128 stands for zero in the data rows.
Some points, one per row:
[213 237 114 198 176 179 113  81  72 167 121  82 163 135 161]
[  0  63 149   0  40  23  64 230 137 112  79  55 103  90 203]
[239 164 108 227 211 255 147  71  67 131 124 144 177 138  91]
[139 104 203 104 118 152 255  76 183  99 109 120 137  83   0]
[236 162  71 253 181 234  99  80  64 130 180 115 167 149  90]
[112 153 134 134 125 129 100 162  97 132 133 141 137 109 171]
[ 54  81 122  78  66  52  58 195 128  89  76 102  76 128 239]
[136 109 153 107 144 120  98 124 129 122 127 117 127 108 163]
[152 115 116  84 125 101 136 134 174  87 149 141 131 131 130]
[ 75 173 152  90 116 125 164 121 107 124 142 122  94 122  99]
[ 45 118  59 123 117  89  63 162 107 112  64 120  91 155 191]
[ 78 158 125 143  98 111 100 151 102 109 179 189 109 144 175]
[ 87 140  81 114 107  97   0 158 132 160 123 126 147 149 191]
[215 130 109 193 189 255 255   0 170  83  71 192 146 109   0]
[101 153 113 123  97  85 119 158 156 133 121 132 150 132 110]
[105 118 134  83 108 157 194 102 145 132 131 145 113 112  84]
[ 38 107 160  22  69  24 218 163 196 136  49 142 149 121 126]
[180 116 133 139 132 138 200  75 188 118 147 106 147  96  17]
[200  49 115 138 160 173 182  19 140 123 184 148 134  89  58]
[ 66  44 153  54  81  77 187 158 189 154  84 152 114 153  49]
[208 157  97 203 208 189 163  35  63 140 165 139 179  98  54]
[249 196 104 255 200 236 105  67  60 147 151  73 172 147  69]
[ 57 103 127 104 131  78  17 159 106 129  90 140 132 175 191]
[154 166 146  69 103 142 140 143 131 178 149 144 121 120 155]
[112 165 166 128 172 153 229  53 182  58 113 159 133  89  37]
[203 160 132 196 160 205 143 126 135 132 189 138 155 123  74]
[160 147  87 138 143 131  83 121  69 147 129  63 138 144 141]
[ 55 155 117 147 149  79  38 179  92 134 193 129 118 149 253]
Here are 20 more points, each followed by its number:
[255 139 120 152 188 176 251  56 168 144 202 131 153  92  17] 0
[178 148 140 144 188 148  84 103 125 103 189 111 146 138 197] 1
[158 123 103 153 151 161  78 162  68 141 131 105 147 147 165] 2
[ 42  84 165  68  66 116 186 183 213 103 119 167  65 134  84] 3
[ 82  25  74  62  71  84 149 255 172  97  91 115  87 163 169] 4
[131 166 112 157 127 141  30 195  62 129 119 128 109 160 160] 5
[119 152 139 147  97  73 189 109 162 136 154 103 131 153  73] 6
[126  95 114 100 141 176 123 116 145 178 133 125  87 124 123] 7
[255 148 116 230 255 255 255   0 171 156 206 172 203  47   0] 8
[180 144 134 170 141 186 224  42  13 154 158 121 154  81  68] 9
[123 151 124 200  95 200  57 113 146 142 170 130 189 121 163] 10
[133 151 132 141 147 176  85 139 121 120 140 139 123 125 147] 11
[192 142 136 146 149 165 223  44 148 141 169 148 194  95  14] 12
[ 77  35 170  74  92 138 198 124 187 100 101 109 128 121 111] 13
[123 130 137 124 139 129 133 105 101 118 128 136 255 152 128] 14
[ 99 127 148 158 142 119 108  95 103 127 144 144 111 185 173] 15
[ 66 126 151  40 131  64 116 141 143 163 118 120 118  99 162] 16
[128 123 130 132 115  79 100 119 131 128 148 124 160 113 127] 17
[120 182 140 104 103  99  46 211  61 171 114 129 115 136 186] 18
[114 148 151 131 113 104 120 138 112 135 110 102  97 158 146] 19
Which of these numbered points is nearest to each point below, looking only along the 2 directions in which the first points spread most? Its number follows each.
[101 133  27 193 103 141  98 148  87 140 142 118 136 148 153] > 2
[  9 125 124  26  82  58 151 246 181 135  80 163 112 148 121] > 4
[ 58  73 100 121 108  76   0 220  33 109 113  59 120 184 245] > 18
[ 51 129  52 130  83  57   0 227  76 140  82 130 124 138 235] > 18
[127 135 118 154 123 187 120 117 156  88 129 135 112 174 109] > 14
[134 110 140 104  49 129 146 162 142 129 114 120 130 160  22] > 6
[198 126 123 119 158 167 255 127  93 142 146 168 109  86  11] > 12
[167 149 123  57 147  54  83 198 109 134 126  97 109 153 217] > 18
[112  95 152 120 129  66  97 169 143 140 138 110 128 109 171] > 19
[172 172 146 127  95 143  90 133  97 202 125 140 127 130 157] > 11
